(in the rows, 128 means zero)
A single turn carries every row of the set below to another of its rows. Some are shown first; where does it send the rows asked next?
korof: [139 141 111 124 128 157 110 129 128 112 132 121 151 124 147 140 128 171
 109 177]
Lafod: [149 126 146  97 148 138 111 137 144 131 136 123  91 146 162 131  94 120
  95 155]
sof: [122 123 126  84 161 132 148 123 127 139 137 105  92 103 140 145  93 146
 122 140]
fub: [114 123 166 127 189 147 120 111 119  96 108 121 122 110 142 132 121 143
 127 122]
gana: [131 125 106 120 120 153 131 130 122 105 122 139 139 123 172 135 122 139
 124 190]
Pupo: [134 115 132 149 128 101 137 109  97  99 123 112 144 133 139 148 117  84
 139 162]
viras: [129 137 110 126 123 134 132 145 111 139 102 112 130 103 143 159 142 138
 106  90]
Zasom: [126 119 143 122 106 136 131 132 123 127 120 119 136 133 137 137 125 125
 128  60]
velol: [124 113 112 110 138 111 170 119 104 140 140 159 129 112 130 124 124 131
 168 143]
Vin: [117 118 101 101 125 134 117 117 124  90 125 110 100 141  97 144 171 118
 138 142]
lazuz: [146 121 110 122 140 110 158 111 100 145 143 141 155 124 137 129 123 159
 144 129]
rog: [121 122 123 136 112  92  90 118  99 121 114 166 123 123 135 117 116 145
 116 119]
vuno: [129 120 145 124 107 151 144  99 156 106 133 120 129 175 124 104 127 138
 140 149]
bobu: [117 103 168 113 186 142 129 120 112 112 112 113 110 127 145 119 130 147
 106 128]
Pomi: [116 144 146 133 114 144 135 153 139 161 116 128 131 118 140 132 118 152
  99 106]
vut: [117  92 160 121 115 101 124 127 100 108 145 125 131 131 122 129 112  80
 135 165]
bemun: [120 113 175 122 186 126 113 122 127 103 142 130 113 118 151 125 137 125
 112 123]
lezan: [ 90 143  97 148 100 112 146 129 103 131 118 136 137 137 111 155 117 136
 136 144]
baki: [136 121 164 129 195 139 121 121 114 107 121 130 123 132 150 130 134 121
 126 119]
zigu: [ 93 132 135 169 130 115 146 103 108 107 122  96 139 141 129 141 110 120
 134 166]
padab: [142 113 111  92 124 124  91 120 107 102 128 125 121 126  86 143 157 129
 134 121]
Vofu: [113 117 160 114 123 124 119 134 113 124 122 116 117 121  90 128 117  99
 124 192]
vomot: [115 130 113 115 159 139  99 125 108  94 125 115  90 142 149 160 101 115
 132 108]
suso: [128 116 134  95  74 138 139 134 134 125 131 130 144 132 108 142 114 122
 125 176]
big: [135 119 152 115 110 153 111 116 141 121 141 123 136 176 103 106 129 156
 126 133]
Lezam: [149 136 148 102 154 135 121 112 153 111 155 118 106 147 130 143 101 102
 144 110]
Voz: [127 107 126 111  70 115 122 126 128 106 141 127 137 158 123 149 133 100
 122 147]
Gela: [124 136 104 141  89  98 134 115 118 112 120 134 138 150 111 155 134 101
 136 126]
rel: [113 126 112 117  98 138 156 143 105 153 114 134 143 143 109 141 112 139
 126 174]
lis: [140 126 143  96 122 163 139 166 132 151 142 119 142 123 130 146 141 132
 120 107]
Valol: [100 121 139 137 140 131 151 127  99 133 118  89 123 149  95 135 124 123
 125 183]
tazet: [137 116 172 111 184 131 121 115 132 114 113 119 111 107 136 122 138 131
 105 134]
fuvad: [106 127 124 138 114 104 105 123 114 125  96 168  94 139 120 108 129 120
 127 140]
gapob: [141 132 147 114 100 161  95 158 136 115 114 130 137 123 143 146 128 116
 109 102]
pip: [124 135 132 121 159 126 134 110 115 139  92 124  90 139 136 129  75 137
 128 111]

viras goes to gapob
Lafod goes to pip
Where do these go?
korof goes to rog
baki goes to tazet
gana goes to fuvad
vut goes to Valol
suso goes to lezan

A single turn carries every row of the set below to another of its rows. Some are shown first; where does it send the rows asked next?
bedet: [142 100  79 107 119 116 116 100  93 128  99 112 153 147 136 160 134 103
 156 107 116  97 142 155 160 126 101 121 166  89 119 112 115 178 149 119
 140  81]
gim: [136  99 153 105 119 124 157 109  92 104 102 131 169  96 141 128  75 136
 163 100 110 135 185 153 144 140 105 137 134 102 135 108  75 131 128 136
 157 109]
mume: [ 90 100  85 118 133 146 115 130 104 116 103 147 187 130 116 100 108 127
 158 130 133 117 110 141 114 165 114 141 134 118 102 123 112 147 157  88
 112 105]
begi: [136  95  88 152 105  88 132 116  97 146 142  98 147 126 155 100 120 142
 157 124 113 118 124 131 119 150 143 129 144 141 126 144  92 153 108 124
 137 141]
Zase: [138  86 102 121 109 149 170 135 108 130 119 125 161 101 143 132 110 138
 162  96 101 116 140 137 105 180  95 138 163 151 113 109  70 161 130 127
 100 106]
niba: [149 125 115 138  92 121 157 101 107 113  93 104 153 138 149 145 120 124
 135 102 141  89 121 168 118 142 117 133 146  87  99 131  82 160 117 175
 159  96]
nadab: [119  52 134  93 126 155 137 165 105 122 125  88 157 153 146 126 148 123
 151 134 128 117 127 122 135 155 118 171 151 107 145 117 111 193 116 118
 176 135]
nepi: [151  95 167 119 158 149 180 159 111 124 114  98 140 124 156 124 126 163
 148 145 132  99 107 116 150 166 140 152 150 102 148 120 116 158 135 114
 179 104]
Kufu: [138  76 149 102 102 179 149 158 122 112 107 119 159 178 146 108 141 105
 132 125 142 105 101 119 128 142 123 145 139 109 123 123 102 187 135 108
 158 127]
kos: [155 111 155 109 150 121 123 149 102 130  84 116 127 127 146  79 132 155
 149 112 157 116  92 132 133 143 153 156 144 168 118 117 112 141 116 107
 169  92]
tikur: [172  84 141 129 141 144 191 152 109 125 108 122 139 126 151 140 115 151
 156 132 125 107 101  95 140 159 122 158 151 128 156 112 112 160 138 104
 182  98]
nomop: [145 145 137  98 131 144 112 114 106  83  84 150 165 139 152  96 107 119
 142 118 114 118 152 126 128 130 115 152 135 117 130 117  65 107 105 109
 156  95]
bilog: [146 103 111 135 140 130 138 129  79 104  76  84 183  94  97 150 126 144
 140  86 133 108 114 179 124 143 107 152 138 109 103 109 122 159 132 110
 174  94]
seso: [127  97  82  99 112 121 138 124 108 136 145  99 178 119 140 127 105 151
 183 123 135 109 110 156 125 151 101 111 138 125 122 149 123 106 102  97
 160 101]
vuk: [141  93  88 152 101  87 127 114  95 147 131 107 150 128 160  91 130 133
 141 111 114 112 134 120 110 159 144 125 139 144 121 135  96 150 117 118
 140 139]
kugo: [135 122 127 107 108 130 119  88  82 158 100  95 157 106 142 115 125 118
 121  91 154 112 130 154 149 123  95 128 143 114  96 148 112 161 124 135
 124  69]
labo: [126  67 115  58 128 131 123 139 113 134 105 118 122 165 149 126 153 122
 140 110 143 126 106 148 152 152  97 179 146 153 113 116  90 163 103 122
 160 114]
sepiv: [164 110 103 139 171 125 132  95  83 154  97 110 173  69 162 131 119 126
 129 137 139  99 142 162 129 143 114 141 150 105 110 119 102 168 127 124
 151  95]
Tuk: [150 107 159 111 148 127 120 121  96  91 103 104 160 139 156 123  76 128
 162 123 123 125 144 111 140 166 124 109 175  96 127 117  83 107 108 111
 160  92]
led: [114 104  80 105 111 120 136 128 101 135 146 101 174 117 139 114 109 150
 183 136 138 116 100 161 132 141  99 129 134 118 113 152 115 111 108  93
 152 109]
gunuf: [160  68 158 111 116 134 115 133  78 122 110 111 177 132 124 127 108 124
 111  86 115 135 149 104 133 156 150 132 160  91 131 117  93 124 111  90
 159 114]
pizab: [155  82 126  55 134 127 126 153 119 125  81 123 133 164 153 129 146 118
 145 100 152 106 108 150 145 152  89 178 148 146 120 131  87 163 108 124
 160 111]
tilur: [174  83 132  95 126 141 133 126 108 106 105 142 162 133 139 125 114 108
 106  90 105 110 157 144 138 145  89 152 144 118 123 102  72 126  88  68
 149 111]
dap: [120  91 148 122 147 112 103 106 100  96 106 131 184 136 106 107 108 143
 139 103 124 135 155 130 131 135 104 104 155  88 106 100  76 166 127  97
 167 123]
fomo: [152 111 132 128 133  96 131  94 115 114 111 131 177 146 133  78 118 145
 117 104 132 132 165 155 148 132 120 124 141  98 103 101  57 144 112 104
 152 113]
kalu: [118 100 163 120 146 143 173 154 109 132 118  96 144 117 162 102 122 156
 147 165 130 110 116 119 155 177 131 158 152 113 141 123 110 167 127 115
 175  95]
penur: [128  80 102 126 100 136 164 138  96 138 125 118 149 101 139 128 111 141
 163 103  96 122 127 133 110 169 107 148 165 145 105 116  66 172 134 129
  99 121]
Magig: [150 122 116 129 115 170 119 100  89 138 116  80 161 109 140 129 122 131
 159 117 100 114 134 156 121 122 117 143 142  93 109  71 126 174 143 124
 154 109]
nufo: [152 116  93 146 123 103 152  88 100 104  90  95 154 141 122 145 120 124
 135 108 128  86 107 145 127 126  96 154 107  95 101 112 120 155 121 116
 176 106]
Todev: [164  72 123  52 136 137 129 160 112 120  87 129 141 149 155 128 123 109
 164 120 170  98 116 167 146 158 109 153 146 145 122 149  93 149 109 125
 156 109]
sas: [138 125 156  97 152 124 145 130 110 127  71 127 127 131 162  99 134 150
 136 128 164 123  85 140 148 159 138 172 144 150 127 121 101 135 123 121
 159  85]
patin: [137  60 146  94 114 153 140 172 106 116 109  99 154 165 148 120 140 113
 130 117 125 101 113 124 136 144 121 161 144 110 141 113 123 189 124 119
 176 140]
Geg: [142 106 132 147 127 119 125 130  79 113  73 101 147 108 126 134 101 121
 132 100 151  99 140 185 124 183 117 140 149  98  90 130  97 171 152 147
 143 109]
regum: [158  86 124  74  99 112 145  94  85 109 111 123 182 110 119 136  92 135
 140 100 134 147 153 138 154 140  87 135 136  96 124 102  89 117 114 117
 169 121]
dofu: [124 122 134  86 144 119 148 129 116 142  90 133 125 131 156 103 141 160
 133 138 148 123  99 137 166 163 132 175 148 155 120 130  86 144 120 126
 160  77]
dif: [ 91  96  83 119 126 144 122 135 105 116 112 149 179 120 107 110 110 132
 158 134 129 125 104 153 123 163 102 154 148 123 107 126 101 161 144  87
 102 110]

bilog goes to nufo
sepiv goes to Magig
nomop goes to Tuk
Where do these go?
regum goes to fomo
nadab goes to labo
Todev goes to kos
patin goes to pizab
Zase goes to mume
dif goes to led

